Z847: [110 107  99 164 128 103]
Z664: [128  96 118 130 163  68]
Z446: [160  95 137  85  99 138]
Z957: [120 162 153 137  90  74]
Z327: [120  71 122  94 160  86]
Z655: [150 157 155  89 112 103]
q: [120 162 153 137  89  74] | Z957
q: [120  71 122  95 160  86] | Z327
q: [150 156 155  89 112 103] | Z655
q: [128  97 118 129 163  69] | Z664
q: [160  94 138  84 100 137] | Z446

Z528: [132 118 108 127 123]
Z611: [146 118  96 129  88]
Z770: [146 166  96 129  88]
Z782: [146 166  96 152  98]
q: [132 117 108 127 123] | Z528
q: [147 167  96 129  89] | Z770
q: [147 120  97 129  89] | Z611

Z253: [121 135 125 115 102 122 138 121 106 120 100 115 156 157 153 156 112 126
 131 119 105 158  93 114 148 120 139  83 135  93 103 109 100 141 100 101
 117]
Z626: [141 118 139 130 146 132 122 125 150 120 136 140 134 121 120 111 107 108
 124 126 125  98 159 116 115 153 118 144 140 156 145 152 169 106 141 148
 144]
Z150: [126 115 133 136 126 121 128 145 128 124 135 126 131 133 144 136 143 131
 131 140 123 125 124 129 132 130 121 122 125 131 116 128 137 140 133 132
 122]
Z461: [124 118 104 143 132 117 171 134 124 169 165 157 110 121 159 122 125 139
 125 126 128 118  90 111 134  98 104 143 120 149 112 136 105 105 111 131
 136]
q: [127 114 132 136 125 119 129 145 129 122 136 126 130 133 145 136 143 130
 131 140 122 126 124 129 133 130 122 123 123 130 117 127 137 141 133 130
 120] | Z150
q: [122 118 103 144 132 115 170 137 123 167 165 156 109 120 158 122 124 140
 126 126 128 118  91 112 136  99 103 142 122 149 114 136 106 104 113 132
 138] | Z461

Z726: [126 133 145 114 147 144 143 109 121 130 108 110 129 146 124 122 144 128
 144 128 130 138 110 125 129 143 119 141 122 126 122 127 146 108]
Z562: [128 128 128 127 128 128 128 128 128 128 128 128 128 128 129 128 128 129
 128 129 128 128 127 128 129 129 128 129 128 128 128 128 128 127]
Z88: [129 125 111 142 109 112 114 146 133 128 148 146 128 110 131 133 112 127
 113 127 127 119 146 130 127 113 138 115 133 131 133 128 111 147]
Z966: [ 81 181 127 142 121 114 114 134  79 186 133 144 185 124  80  84 117  82
 145  80 181 171 140  87  91 113 162 119  96 182  87  81 116 137]
q: [129 125 111 143 109 112 113 145 133 127 148 146 129 110 131 133 111 126
 113 126 127 119 146 130 127 114 137 115 133 132 133 128 112 148] | Z88
q: [128 128 128 126 128 128 127 128 127 128 128 127 128 127 129 127 128 130
 128 130 129 128 127 128 129 129 128 129 127 128 127 129 129 127] | Z562
q: [ 78 181 125 141 120 115 116 135  79 185 135 143 184 124  80  85 118  82
 143  84 180 173 142  88  91 113 164 120  96 182  86  81 115 137] | Z966
q: [126 132 144 113 147 145 144 109 120 131 110 110 130 147 125 122 143 127
 144 127 130 138 110 126 130 142 119 140 123 125 122 128 147 108] | Z726

Z52: [171  78 122  98 134 150 148 122 179  78 115 110  79 130 177 181 146 171
  83 166]
Z85: [137 108  79 158  85  95 101 179 151 112 178 161 115  80 144 146  92 133
  83 134]
Z709: [ 80 176 101 159 101  90  91 162  77 177 151 162 174 100  77  81  91  85
 130  85]
q: [ 80 175 101 160 102  90  91 162  77 177 151 162 173 101  77  80  92  84
 130  85] | Z709
q: [135 110  82 157  84  93 100 178 152 110 179 161 117  80 146 142  92 132
  82 134] | Z85
q: [170  77 122  99 135 150 147 121 178  79 114 110  78 129 177 181 145 172
  82 164] | Z52

